[[124 139 141 135 123]
 [121 119 120 126 115]
 [128 125 133 130 144]
 [135 100 136 129 140]
 [122 123 142 133 123]]
|
[[135 100 136 129 140]
 [121 119 120 126 115]
 [122 123 142 133 123]
 [128 125 133 130 144]
 [124 139 141 135 123]]

[[143 142 106 106 144 144 109]
 [110 109 151 151 108 110 151]
 [119 116 142 142 119 121 145]
 [146 145 107 100 144 143 104]]
|
[[110 109 151 151 108 110 151]
 [119 116 142 142 119 121 145]
 [143 142 106 106 144 144 109]
 [146 145 107 100 144 143 104]]

[[153 148]
 [ 98 102]
 [110 115]]
|
[[ 98 102]
 [110 115]
 [153 148]]

[[122 106 100 108 134 112 102 157]
 [123 107 101 109 133 113 103 155]
 [140 152 157 150 132 147 156 115]
 [138 150 155 148 132 145 154 116]
 [128 128 127 128 127 128 127 127]]
|
[[122 106 100 108 134 112 102 157]
 [123 107 101 109 133 113 103 155]
 [128 128 127 128 127 128 127 127]
 [138 150 155 148 132 145 154 116]
 [140 152 157 150 132 147 156 115]]

[[131 109 115 125 142 129 115 130 144]
 [150 111 111 135 153 142 123 134 115]
 [134 133 133 117 139 140 117 148 121]
 [131 130 113 120 112 149 120 141 147]
 [119 126 130 134 117 156 124 139 147]
 [129 143 128 113 138 145 121 151 120]]
|
[[131 109 115 125 142 129 115 130 144]
 [150 111 111 135 153 142 123 134 115]
 [119 126 130 134 117 156 124 139 147]
 [131 130 113 120 112 149 120 141 147]
 [134 133 133 117 139 140 117 148 121]
 [129 143 128 113 138 145 121 151 120]]

[[151 119 150 123 127 126 121 151]
 [151 138 124 136 138 136 147 113]
 [113 123 150 109 117 110 146 142]
 [110 104 127 112 141 145 128 123]]
|
[[110 104 127 112 141 145 128 123]
 [151 119 150 123 127 126 121 151]
 [113 123 150 109 117 110 146 142]
 [151 138 124 136 138 136 147 113]]

[[143 144 145 142 111 113 112 114 142 142 112 112]
 [110 110 105 108 150 150 148 149 112 109 149 149]]
|
[[110 110 105 108 150 150 148 149 112 109 149 149]
 [143 144 145 142 111 113 112 114 142 142 112 112]]

[[114 107 134 126]
 [121 116 129 129]
 [147 143 117 125]
 [136 121 124 109]
 [110 113 113 151]
 [119 101 135 121]]
|
[[119 101 135 121]
 [114 107 134 126]
 [110 113 113 151]
 [121 116 129 129]
 [136 121 124 109]
 [147 143 117 125]]
---
[[118 111 150 133]
 [142 143 135  99]
 [127 146 123 121]
 [149 144 115 110]
 [109 108 145 143]]
|
[[118 111]
 [142 143]
 [127 146]]

[[125 119]
 [112 113]
 [126 114]
 [145 150]
 [131 118]]
|
[[125 119]
 [112 113]
 [126 114]]

[[130 112 125 129]
 [125 145 133 117]
 [130 150 125 121]]
|
[[130 112]
 [125 145]
 [130 150]]

[[117 127 124 117]
 [128 124 126 131]
 [124 107 124 136]
 [145 119 118 130]
 [142 142 128 116]]
|
[[117 127]
 [128 124]
 [124 107]]

[[133 114 129]
 [150 105 136]
 [141 122 128]
 [148 108 136]]
|
[[133 114]
 [150 105]
 [141 122]]

[[108 145 119]
 [153 106 116]
 [114 112 145]
 [110 146 122]
 [150 111 139]]
|
[[108 145]
 [153 106]
 [114 112]]

[[125 128 142]
 [122 125 148]
 [120 123 153]
 [137 131 107]]
|
[[125 128]
 [122 125]
 [120 123]]

[[141 104 115]
 [153 120 111]
 [151 110 117]
 [151 111 118]
 [142 104 116]]
|
[[141 104]
 [153 120]
 [151 110]]
---
[[111 103 131 136 118 123]
 [137 133 133 117 137 155]
 [118 107 114 152 110 120]
 [111 115 154 118 107 123]
 [133 144 142 122 144 137]
 [120 103 104 133 118 115]
 [122 132 123 153 128 132]
 [103 110 133 137 113 115]
 [116 121 136 124 131 114]
 [113 104 146 113 119 116]]
|
[[123 111 103 131 136 118]
 [155 137 133 133 117 137]
 [120 118 107 114 152 110]
 [123 111 115 154 118 107]
 [137 133 144 142 122 144]
 [115 120 103 104 133 118]
 [132 122 132 123 153 128]
 [115 103 110 133 137 113]
 [114 116 121 136 124 131]
 [116 113 104 146 113 119]]

[[107 128 136 124 134 117 141]
 [123 119 134 142 116 116 137]
 [120 121 132 139 109 116 144]]
|
[[141 107 128 136 124 134 117]
 [137 123 119 134 142 116 116]
 [144 120 121 132 139 109 116]]

[[133 121 122 121 126 107 121 129]
 [123 139 130 133 135 151 139 122]
 [117 139 126 128 135 155 145 115]
 [122 130 127 127 129 137 135 123]
 [136 126 140 140 126 129 117 141]
 [141 127 123 126 131 107 117 131]
 [131 131 139 139 129 141 125 135]
 [144 131 135 140 132 122 115 139]]
|
[[129 133 121 122 121 126 107 121]
 [122 123 139 130 133 135 151 139]
 [115 117 139 126 128 135 155 145]
 [123 122 130 127 127 129 137 135]
 [141 136 126 140 140 126 129 117]
 [131 141 127 123 126 131 107 117]
 [135 131 131 139 139 129 141 125]
 [139 144 131 135 140 132 122 115]]

[[139 114 127 158 114 116]
 [134 117 126 122 117 131]
 [136 114 122 125 117 132]
 [134 131 128 102 126 140]
 [130 123 127 140 116 123]
 [139 121 126 116 121 137]
 [140 115 141 130 141 124]
 [126 128 117 121 118 133]
 [120 128 120  98 138 139]]
|
[[116 139 114 127 158 114]
 [131 134 117 126 122 117]
 [132 136 114 122 125 117]
 [140 134 131 128 102 126]
 [123 130 123 127 140 116]
 [137 139 121 126 116 121]
 [124 140 115 141 130 141]
 [133 126 128 117 121 118]
 [139 120 128 120  98 138]]

[[125 124 134 131 138 126]
 [131 137 131 139 123 121]
 [118 127 111 139 121 129]
 [121 116 129 124 139 129]
 [131 108 124 134 129 116]
 [114 126 118 133 127 128]
 [146 122 139 142 120 127]
 [130 123 130 150 125 121]
 [119 118 127 140 121 122]]
|
[[126 125 124 134 131 138]
 [121 131 137 131 139 123]
 [129 118 127 111 139 121]
 [129 121 116 129 124 139]
 [116 131 108 124 134 129]
 [128 114 126 118 133 127]
 [127 146 122 139 142 120]
 [121 130 123 130 150 125]
 [122 119 118 127 140 121]]

[[125 123 124 130 133 129 125 122]
 [126 126 125 129 130 129 126 122]
 [102 106 118 130 153 141 110 110]]
|
[[122 125 123 124 130 133 129 125]
 [122 126 126 125 129 130 129 126]
 [110 102 106 118 130 153 141 110]]

[[107 114 112 107 149 130 111 117]
 [131 106 114 122 150 146 130 116]
 [118 125 134 119 135 126 123 128]]
|
[[117 107 114 112 107 149 130 111]
 [116 131 106 114 122 150 146 130]
 [128 118 125 134 119 135 126 123]]
